Each path below is one point turned by a fixed rotation once a step. After each direction that follows a path, write how fast that rotation turns it, in degrees per step (0 if it stays still).
Each turn is a multiple of 5 degrees from 10 to 175, or 0.
Each row of a path follows its step; steps can be skipped.
Rotation 1:
step 0: [ -0.5  13.7  45.1 -18.3  -3.7   4.2 -54.6  -4.2  36.7  16.8  -6.4 -28.1
   2.1   6.1 -21.0 -17.1  44.1 -19.7  10.2 -16.1 -15.3  -0.9  15.1  -5.6
  56.4  18.0  -1.5 -24.5  10.1  26.0 -28.0 -38.5 -11.5 -23.5   7.2  -2.4
  21.8  21.7  -7.6  -7.6 -48.7 -32.2  49.4  17.0]
step 1: [ -9.2  15.0  -3.9 -19.8 -22.2   8.4 -26.7 -16.0 -11.5  29.1  -7.7 -31.6
 -25.1   8.5  -5.2 -37.9  -3.1  26.1 -12.6  29.3  -1.4 -40.2  -8.2 -18.8
   6.8   7.7  20.5 -38.5 -31.4  -2.4   4.2 -45.5  16.6 -46.8 -26.3 -27.2
  28.3 -24.5  -9.8 -34.7  -9.7  31.0  68.2 -11.5]
step 6: [ 10.6 -38.6   2.6   9.1   2.6  24.8 -60.4 -18.5  55.4  17.3  20.6  -7.4
  16.3  -1.2 -37.2  -6.4  11.4 -19.3 -46.4   5.3  13.2 -17.9  12.4  50.1
  21.1 -17.5  11.6 -37.0   8.7  22.9  -8.0 -29.2  11.6  11.4 -34.7  34.4
 -24.2  16.0  -1.0  25.8  -8.6  -0.7  28.2 -35.4]
step 8: [ 17.7   7.5  33.8   1.6  19.3  31.9 -20.6  22.3  -1.3  37.8   8.1 -35.8
  -3.0  40.4 -21.1  27.2  12.3 -31.7   4.4  31.5   9.2  -4.4  38.2 -48.9
  31.2 -17.5  -6.3 -26.4 -16.1  17.1 -23.3 -28.0 -11.9   8.6   5.7  17.0
  16.1  22.6  37.4  51.3  -8.5 -54.0  12.0  -6.0]
step 12: [-18.1  11.8  42.8  32.7 -23.3   4.7 -24.4 -23.8  25.1  57.2 -18.1  -8.3
  -7.5  29.0 -31.8 -66.1  23.1  20.0  13.5  36.8   4.8  -2.2  -8.3  38.6
  -3.9   4.3  31.7 -29.4 -17.0  39.4  -7.2 -21.5  18.7  10.3  25.4  -6.9
 -23.0 -18.4  19.2  13.9 -16.9  -6.0  18.0 -11.5]
step 16: [ -9.2 -33.2  27.3 -31.6  13.3   3.3 -11.1  -6.4  -1.0  14.6   9.1 -42.2
  18.8  51.8 -31.4 -25.3 -20.3   2.9  16.1  -0.5   0.4 -14.6  29.8 -45.6
  10.4 -20.0   7.5 -39.5  -0.2  -1.2  18.7   2.4  10.4 -45.0   3.9 -34.6
  24.1  24.8  49.0  14.3 -18.7   1.0  47.4 -41.2]
step 18: [ -1.7  -0.9  33.3   1.7  -7.7   1.3 -20.2   3.7  43.6  10.4 -24.3 -28.4
 -61.1  15.6 -32.8   1.4  27.4  10.0  15.3  21.9 -21.6 -15.1   4.1  30.1
  15.1 -18.5  28.6 -28.7  15.9 -15.8  21.9 -53.3   2.8 -27.8 -42.4 -17.8
  18.9  -7.4 -33.7   6.7   9.6   2.0  64.8  -7.8]
step 22: [  5.2 -22.5  20.4  33.0  15.9  16.4  -0.3  -6.3  15.5  21.6  -7.0  -4.2
  17.3  16.0 -11.6  -2.1   4.5 -13.2 -22.9  56.1  51.9 -70.3  44.1 -21.4
  22.9   1.3  -6.8  -2.5   2.3  -1.9  -0.5   3.0  10.4 -30.7  10.7  29.1
  28.1  20.6  -1.9  47.2  14.9 -23.6  44.4   3.0]
step 27: [-48.9  -1.5  44.8 -20.7  12.7 -23.0 -30.0  10.1  30.6  43.5  -2.0 -39.6
  -9.0   9.5 -34.5  -2.6  16.5 -23.3  17.1  13.8  15.9  -1.5  16.3   6.6
   5.7  21.9  11.2 -41.6   1.5  37.3  45.8 -41.8 -30.9  -4.0  25.5 -25.1
  33.8 -28.2 -19.8  -1.0 -13.0  -2.3 -14.0 -12.0]
[ 14.7  -2.3  -1.5 -13.6  -6.8   3.5 -13.0 -13.0  -4.7   7.4  -9.7  -2.9
   7.4   6.3  -3.7   8.8  -9.7   0.7   4.8   1.1  -0.8  -6.2  -3.1   4.8
   9.0  -0.6  -4.7   7.0  -2.9   9.9   4.8  15.8   0.1   5.5  -5.1 -10.1
 -16.5  -1.7   8.9  -6.8   9.3   8.4  -1.7  -7.9]	80
[  2.9   1.7   2.6  -9.7  -5.7  -2.9   2.6  -8.0  -1.4   4.1   0.2  10.2
  -8.8  -3.6   2.9  -5.0   6.1  -2.2  -2.6  10.8  -7.2   8.9 -13.5   1.7
 -17.2  -3.0  11.1  -6.4 -14.0  -1.5  -0.5  -5.8  19.9   2.1  -5.8   7.9
 -16.1  -3.3  -7.1  -2.6   6.4   6.5   9.6   4.9]	130
[ -5.9   9.3   0.8  10.7  -9.5  -9.5  17.4  -5.1  12.2  -8.8 -10.4   2.5
   0.9 -10.9  -6.9  -1.4   2.3  -2.2   6.0   0.5   6.7 -10.7  -6.8   5.4
  -3.6  -1.5   8.3  -1.6  -2.7  14.3   4.2  -2.5  -5.5  14.3   4.8 -10.8
   1.0   1.7  -3.4   9.8  11.1   7.2  -7.0 -10.4]	45
[  6.8  -7.0  -6.4   9.6  -7.8  -7.6   0.2  15.0   7.0   9.6  10.9 -13.0
  -4.1   7.1 -10.9  -9.5   5.0  14.1  -7.7  -3.6  -1.2   0.7  -9.6   5.7
  -6.1   8.2  -2.8  -0.2   5.8   8.8  13.6   2.2  -0.8  -4.8  -9.1  -5.9
   1.5 -15.8  -6.1  -8.5   5.6   3.8   0.5   4.1]	125
[  1.5   5.9   2.6   9.4   6.7  -6.0  -8.8   7.4   7.3   7.3  -7.7 -10.9
   4.7   4.4  10.0   3.2   3.0   0.2   4.2  12.7  12.3  -2.9   0.8  -8.6
 -15.5  -1.0   3.2  -3.1  -4.8   0.5  -9.6  16.7 -10.6   2.1  -2.2  10.5
 -13.3  -2.7 -12.2   0.0 -11.2  -0.6 -11.0  -2.2]	25
[ 10.4   1.9   2.6   4.6  11.8  -9.0  -1.1  -6.4   4.3  -4.2   6.1  -2.4
  -8.5  10.8  -8.2  -9.4  18.3 -12.4   1.5  -4.5   1.5  12.7   5.2  11.6
   2.3  -8.6   0.1   8.6  -6.9   6.6   3.6   5.3  -5.5  -9.0  -2.0  -0.4
  -9.1   3.8  10.8  17.4  -5.2  -4.0   5.4  -5.1]	175
[-14.2  -9.2  11.1   1.5   1.9  -4.3  -6.3 -11.2  -0.7   1.5   1.4   0.8
  -8.5  -2.8  -3.6  -4.6   4.3  -0.2   4.9  -0.5   2.4  -3.6 -15.7  -8.7
   2.3   5.1  -9.0   9.4 -11.5   5.6  -0.6   2.4  -0.7   6.4  16.3  -4.1
   3.0 -13.1  10.4  -5.1 -17.7   6.4  -3.0  14.3]	25
Rotation 2:
step 1: [-38.2 -10.0 -24.9   8.8   0.0 -13.2 -14.0   8.9  10.2  19.7 -19.6 -12.5
  -4.1  -9.7  11.3  37.4 -35.3 -15.3 -53.4   6.1  11.2 -53.1 -25.2  17.5
  -4.3 -13.0  22.4 -10.5 -16.8  10.2 -17.7  15.9  -9.0 -26.2 -44.5 -23.9
 -19.9 -31.1  27.8  49.8 -35.9  -8.0 -15.3  -0.7]
step 2: [-28.5  21.8  22.0  19.3 -14.0 -11.1 -20.2 -10.3   4.9 -46.8  22.5   5.7
  -4.1 -26.8  -1.3  12.4 -22.2   5.5  41.3  -0.6 -15.1  -2.2  -1.4  27.3
 -24.8  37.0 -22.0   0.4   8.5  22.9  19.1 -26.5 -16.4 -44.7  16.2 -22.7
  16.0 -35.5 -59.0 -32.7  39.6  18.2   2.8  -7.4]
step 4: [ 25.4  16.0 -63.5 -17.1  26.2  21.6  17.3  34.5  16.1   7.1  21.1   5.4
  30.5 -16.0 -12.9  12.5  19.5 -14.1  -5.1 -18.6  27.4   1.2   2.5  46.3
  55.3 -24.6  28.3  11.8  18.0 -10.4 -10.4  11.2 -14.0  11.5  12.1 -29.0
  34.7   2.4  13.8 -39.5  11.1 -27.6  -9.1  29.3]
step 13: [-25.9 -23.7  -8.5  15.4   3.7 -21.4  -2.7  -7.7  65.5   3.0  -3.5 -15.7
 -27.2 -21.4  33.4  -8.3 -20.8  31.7   3.8  -6.5  21.5 -14.0   2.5  -0.9
  -6.0   9.7  32.8 -41.9 -42.9 -20.2 -28.1  -6.0 -19.4  11.2  21.8 -40.4
  39.5   6.5  23.1  23.4  -4.2  -4.2 -32.2  29.0]
step 14: [-22.5   8.7 -39.3  32.6  29.8  33.1 -26.7 -11.4 -18.1  12.5   8.6   0.0
 -14.7   6.6   2.2   8.4  -8.9 -36.4  17.1 -12.1  15.6 -27.6  36.5  19.0
 -21.6  41.4   7.4  21.6  51.5  12.8   1.0 -10.2   3.7 -46.0  -2.3  10.6
  -2.5  28.1  -4.3  10.0  38.8  49.9  -1.2 -35.6]
step 16: [ 32.3 -31.3 -13.7 -39.5 -33.2  -4.3   1.3  14.1   7.5  20.7 -26.1   5.5
  30.7 -22.0  11.9 -13.0  30.1 -23.0   6.4  32.9   7.2  -8.9  -7.3  12.8
  18.6  -4.0  54.9  17.3 -24.6  36.6  13.5 -10.6  -5.8  39.0 -15.1  14.0
  -7.1   9.5  35.6 -60.0 -10.4  12.0 -15.8 -19.1]
step 17: [ 36.2  21.2   7.6 -20.7  25.8  31.1 -46.7 -55.1 -10.9  15.1  16.0   0.0
   8.7   1.5  -0.5   1.4  37.0  22.4   5.6  19.1  19.0  32.5  11.1 -12.1
  22.2   2.4  -3.7  28.2  14.3 -54.5  12.7   1.8   7.6   2.0   2.4   5.7
 -30.0 -58.6 -38.7  28.6   4.0  -7.4   0.9  14.8]
step 22: [ -0.1 -26.5   4.5   2.6  -9.0  31.4 -35.0  15.8 -34.0  35.9  -9.8 -38.3
  12.1 -20.0   3.4  23.9  23.3 -23.8  -4.4  -3.5  -2.3  -2.6  12.3  17.4
   9.0 -43.0  35.9 -25.4 -52.0  33.9  29.6 -31.0 -11.5  25.6  21.6  13.4
  32.3 -41.5  19.9   7.8  26.1  16.8 -13.3 -17.8]
step 28: [ 28.9 -26.4  35.3   0.1 -44.6  26.7 -39.3   8.8  16.7  22.1 -21.7 -39.3
   6.7 -18.8 -17.1  13.1   2.9   8.5 -33.8  32.3 -39.2  -9.1 -47.6   3.6
 -26.9 -38.9  13.7   4.4  -4.5  39.0  11.0  -3.2   3.4 -17.9  29.6  -8.1
   0.7 -29.2  -9.2 -16.3 -38.6  -5.0 -19.1 -15.6]
[  7.3  10.4  -4.0  -7.5   0.0  -7.5   1.9 -17.9  -1.2  -2.4  14.0   0.2
  -4.5  -5.4   2.0  -7.2   4.6  -0.8  -4.2  -6.5   9.9  -2.7  10.0  -8.0
  -8.3  -0.7  -4.5  14.6  -2.1   5.3  15.5  -2.6  -2.9 -15.8   1.6  -6.1
  -3.2  -0.2  -7.1   3.2   0.8  17.2  12.1   2.9]	120
[-11.1  14.6  14.9  -1.4  -2.2   1.2   1.6   9.1   0.8  -3.1  -0.9   4.1
   3.1  -3.7   7.6   2.3 -11.5   3.5  -8.2   9.7  -9.3  10.7   8.8   6.1
  -2.3   7.0  -3.2   8.3   2.8  -2.3   3.7  -5.6   1.9  -7.0 -10.0   2.7
  -4.1  -4.1  15.5 -15.1 -17.3  11.5  -0.6   1.8]	80
[ -2.3   1.4  -4.8  -2.6   6.9 -13.3  11.6  -7.7   6.4  -3.5   1.3   1.7
   7.9  -0.7  -5.6  -1.1  -2.5  -3.8  15.4   6.3  -0.6   4.3  -1.1  13.6
   8.4   5.9   0.9  15.2  16.1   4.4   6.8   2.0   8.7  -2.4 -12.8   5.3
  20.9  -2.8  -1.6   4.6   2.0 -11.1   1.8  -5.4]	170
[-10.7   4.2   7.2 -14.5   2.4   4.3  -7.7   3.0  -6.4  -0.3   0.2   1.4
   7.3   8.9   5.9 -10.8   4.4  -6.4   4.1  -4.8   0.7   3.5 -20.1   8.8
   5.7   8.5   1.6  -2.7   2.9   8.2  -0.1  -2.8   7.7  -2.2   1.2  -6.7
   0.4   9.3  -4.6   1.0   7.8   8.6   0.1  26.8]	175
[-10.2  14.3  -4.0  -4.9  -8.0  -5.8 -11.1  -9.1   6.7  -7.6   1.8 -13.5
   8.2  -6.0 -10.8 -11.9  -9.2  -4.1   7.8  -1.0  -3.6  -4.3  -3.4  -3.7
   7.6 -17.9  -4.4 -15.0   4.7  -0.4   3.6  -1.7   4.9  -5.3  -4.4  -1.4
 -16.6  -0.7   1.2  -3.2  -3.3  -9.0  -3.6  -5.5]	40
[ 10.5  11.4   1.0   0.8  -3.7  -4.8 -14.0   4.6  -5.7   3.2  -1.9  -1.1
  13.3  -2.3   8.8   7.9  -0.2  -5.3  -0.1   7.1  -6.9   2.9  -5.8   3.0
   0.2   2.8   6.8   1.1  -6.6  -5.1  21.0  15.6 -21.3  -0.1  -1.7   6.7
   0.0   3.7  -6.6  -7.3  11.4  -8.1   3.5  -1.4]	55
[  3.3  -8.4 -15.1  -3.1 -16.0   4.8   3.6  -5.2  -9.7  -5.3  -7.4 -14.5
   0.0  -5.8  -1.9   1.5  -5.5  -5.4  -4.4 -16.0   5.0   7.4   4.4  15.9
   1.2   8.4 -11.5   2.1   4.7   7.3  -4.8   4.6  -3.1   1.1   2.6  12.6
  -1.4  -2.0  -1.1 -18.0   4.9   6.2  -5.2   0.5]	175
Rotation 3:
step 4: [ -8.2 -24.3  27.7  20.9 -47.6  23.9 -11.1   9.0  41.7  16.6  39.9  21.4
  52.3  27.4  14.2  11.2 -19.7  10.2 -59.2  -9.6   1.9 -14.9 -12.2  16.5
  25.0   3.1 -27.9 -11.0  11.3  21.1  47.1  45.0  15.5  -3.7  13.1  22.6
 -21.7   3.7  20.9 -40.1  47.4  -5.5  16.7  -2.1]
step 5: [-16.7   5.7  -1.0  15.6 -24.3   6.7 -37.1 -53.2  17.3  12.1   6.7 -29.7
  21.5  17.5  42.4  -9.1   2.7  14.6  -5.8  -7.0  21.5  -6.0  17.7   5.9
  10.9 -18.6  -1.4   5.3 -76.5 -56.5 -13.5  23.5 -21.2  54.4  46.9  15.6
  24.9   9.2  17.7   1.8  24.7   6.1  32.3 -30.7]
step 8: [-47.4 -24.2  -6.1   1.0 -26.0   2.7   9.8 -62.0   0.0  47.0  46.5 -10.7
  22.5  16.4  18.2  21.5 -47.9 -11.7  45.0 -14.2  -0.8  12.6   0.1  16.6
  12.3  -4.9 -34.4  -7.5 -15.6 -19.5  26.8  -1.2 -12.0  11.0  19.0  53.8
 -46.3  -9.1 -18.1  18.1  21.0 -26.1   6.0 -44.3]
step 15: [ -9.8   1.8   5.6  -9.2 -51.7  47.1 -37.5 -41.4 -13.5 -22.4   3.0   6.8
  54.4  58.3  -1.9 -20.4   8.4  41.3   1.3   0.3 -10.6 -12.6 -10.4  30.3
 -32.9 -14.5 -27.4   8.5 -27.6  41.2 -12.1  34.6  -6.1 -36.4 -23.2 -15.8
  18.6   0.0  16.6  36.2  -1.9  11.7  38.7   6.6]
step 16: [-26.6  16.9  49.0 -43.3  13.1  30.7 -52.4  13.3  17.7 -34.4  -3.6   2.5
  10.2  46.0   1.6   7.9  -4.6 -14.3   5.4 -23.7  11.7  33.5 -16.0  28.9
 -13.0  44.2 -28.0   3.8 -11.9 -30.0  21.8  -1.7 -17.7  -1.4  41.2  -0.8
 -41.7 -23.0  20.8  16.0  49.2  25.8   4.6 -40.3]
step 18: [-14.8  49.2  22.4 -13.6  21.8  28.9  -2.8  -8.7  -1.1  26.6 -11.5  10.4
  51.7  68.3   0.5  11.0 -30.5   8.0  20.1 -22.3 -22.9   0.8  -8.3  29.7
  -2.6  15.1 -17.7 -17.6 -18.5   0.5  20.3  11.2  29.0 -17.6 -28.7  26.1
 -19.1  52.7  61.6 -12.8  27.2  16.0  33.7  -7.0]
step 22: [ -2.8  16.1   9.7 -24.2  -7.0  16.7  19.8 -27.4  37.7   9.4  -2.9 -16.0
   0.4  34.4 -39.8   8.0 -29.9  42.8  12.8 -20.3  26.5 -34.1 -14.9   9.5
   5.2  30.4   4.8 -14.2 -81.7 -48.1  17.6  28.0   8.9  40.0  19.6   3.9
 -35.6  -0.6 -17.8 -23.1  47.3  -4.1   7.4 -21.2]
step 23: [-17.8 -21.7 -22.6  -1.7   3.5  42.4  21.1 -32.4  28.7   7.0  37.2 -12.1
  59.3 -25.7 -12.7 -17.0 -25.1   6.9 -31.2  42.8 -19.2  -5.4   4.5  39.1
  20.2  -6.7 -52.6 -16.1 -10.0  -1.1  27.9  52.7   7.9  19.1  38.9  -1.8
 -11.3   9.9  31.0 -13.6 -12.9  50.1   7.0  12.2]
step 32: [-30.0   6.0  53.3 -54.1  19.7  25.6 -18.0  -9.6  -3.8  -6.5  15.6   7.3
  32.8  43.5 -10.5 -44.3  19.7  33.0 -20.6 -35.6  24.1  -6.3  20.8  54.0
 -31.8   2.8  -3.1  20.0 -15.4 -10.6  19.5  10.0 -31.2   2.3  19.3  -7.4
   1.7  -8.5  38.8  36.7   5.9  47.4  17.4  -8.4]
[-12.3   9.7 -10.8   9.3   4.3   5.2  -0.7 -13.1  -6.8 -17.6  -3.8   0.9
  -1.5  -1.3   5.4  10.8   4.8  -4.0  -2.2  -5.9   1.5  -7.8  10.0  -0.5
   2.0  -5.8  -2.5  -1.1  13.5  -2.8  -8.5  -6.0   2.7   3.5  16.4 -10.3
   3.8   5.6   3.8  -8.2  10.9   9.8 -13.0  -1.4]	155
[  6.0  -4.3 -14.4   7.0  -6.1 -10.3  11.0   3.5   6.7   9.2  -7.4  -0.4
  10.2   2.1   9.1  -0.5   0.0  -5.7  -6.7   7.0   9.4  -0.4  -3.1  -4.1
   1.0  11.1  -5.1  -7.9 -13.4  -4.7   3.9  13.4   3.6   9.2  -3.8   0.8
   5.1   5.8   4.7 -16.8   7.7   6.3 -13.9  -9.8]	20
[  1.4   7.5  -6.2  -9.7  -9.7 -13.6  -2.1   4.1  -5.5   1.5   4.4  -0.2
   4.2  -0.7   6.5   5.9   3.8 -13.9  -9.0   1.3 -18.2  -1.7  10.0  -8.7
  16.6  -2.4   1.4  -6.8  13.8   6.9   4.1  11.3   0.0  10.4   0.0   5.8
  -6.8  -9.9   4.0   0.4   4.6  -4.0  11.6   7.3]	110
[ -8.8  -3.0 -12.4   8.0  13.9  -9.4   4.7 -15.8  -5.3  13.9   4.5  11.0
  -0.9  -2.9  -7.0   2.4  -5.7  -4.7  -0.5   0.6  -2.1  -0.8   0.3  12.8
   9.7   8.5  -4.1   5.8   2.3   5.5  16.6 -10.2  11.2  -6.0  -4.9   2.8
  -3.8  10.4  -4.4  -6.1  -4.9   3.1   9.5   6.9]	70
[ -7.9   8.8  -2.6  -5.2   4.7   7.7   2.0  -9.3  -3.5   1.2   4.3 -23.5
   9.4   4.5  17.1  -1.4  -5.5  -2.1   9.5   8.1  -9.6   2.7   4.1   3.2
   5.5   8.1   0.0  10.5  -6.5  -6.5  -1.2   3.0   1.5  -8.3  -8.0   0.3
   4.9  -5.8   3.5  -0.1  -8.4  -8.0 -14.4  13.3]	145
